(in the rows, 128 means zero)
Rotation paths and how fast each direction turns (degrees each step):
Each turn is a multiple of 5 degrees from 10 to 175, or 0.
Each row of a path follows its step; steps can be skipped.
Path 1:
step 2: [134 135 127 125 124 133 128 133 126 131 122 130 132 125 136 133 123 119
 123 133 124 123 135 128 122 120 132 133 133 124 137 131 134 133 133 140
 127 117 127 131 134 129 130 135 126 124 131 125]
step 3: [129 124 129 129 127 134 123 117 128 129 122 127 131 128 133 123 122 126
 143 132 127 129 128 134 122 122 122 125 123 124 137 126 124 131 128 118
 122 123 135 132 130 133 128 133 127 138 127 119]
step 6: [132 118 129 130 124 128 131 128 129 124 132 125 124 137 135 121 135 121
 136 131 117 129 125 132 121 127 127 126 126 132 129 116 124 135 125 133
 131 126 128 130 121 128 129 134 118 137 120 125]
step 7: [120 128 132 125 136 127 137 125 124 128 125 132 135 128 120 138 135 127
 129 126 128 117 133 127 127 125 119 133 131 137 133 131 134 131 124 134
 135 130 129 130 126 129 134 130 121 138 127 122]
step 9: [118 125 132 128 130 130 129 132 124 136 123 128 123 133 126 120 132 120
 136 120 125 126 132 119 124 129 126 129 132 135 131 125 131 125 127 136
 136 126 126 135 133 138 131 131 121 128 115 128]
step 12: [131 127 130 125 137 138 124 122 118 136 128 129 122 133 126 127 128 123
 131 121 133 129 128 128 121 125 125 139 130 121 134 130 128 139 136 125
 130 128 133 133 134 141 129 128 125 126 127 127]
step 14: [137 126 124 127 129 126 117 123 124 134 131 128 137 133 136 125 125 124
 135 138 131 128 124 126 118 117 124 128 128 128 137 131 128 129 128 130
 131 124 133 138 128 134 133 129 122 131 129 119]
step 15: [130 120 129 133 131 127 134 126 124 122 124 131 126 128 123 132 134 126
 137 117 124 125 124 131 124 122 131 140 129 122 137 126 123 141 124 128
 121 120 129 127 121 129 128 132 127 135 131 122]
step 16: [128 138 132 132 129 126 128 126 132 134 126 129 135 131 132 131 134 130
 134 134 124 128 128 132 124 126 134 130 132 132 123 128 130 133 121 135
 134 121 139 130 129 124 139 120 116 133 131 117]
step 17: [129 120 121 138 129 127 134 131 129 126 127 129 125 137 132 126 130 125
 133 129 122 125 122 121 124 117 125 125 130 126 135 122 135 136 129 136
 125 136 128 135 129 130 124 134 120 139 130 123]
[131 126 128 130 131 125 128 125 128 127 129 131 128 129 128 127 128 129
 129 129 129 128 128 130 126 127 127 129 129 129 128 127 127 127 128 130
 126 124 129 126 126 125 127 127 125 129 130 127] : 35
[127 129 125 128 129 128 129 129 127 128 129 126 128 128 130 127 133 129
 128 126 125 126 129 129 128 127 128 125 129 129 129 126 126 128 127 126
 126 126 130 128 127 127 129 130 128 125 129 131] : 155
[128 129 126 128 127 128 129 128 129 128 127 129 132 131 131 129 130 129
 126 131 129 128 127 127 126 128 130 127 129 127 127 129 130 126 131 130
 128 127 129 129 129 126 127 127 133 129 128 128] : 125
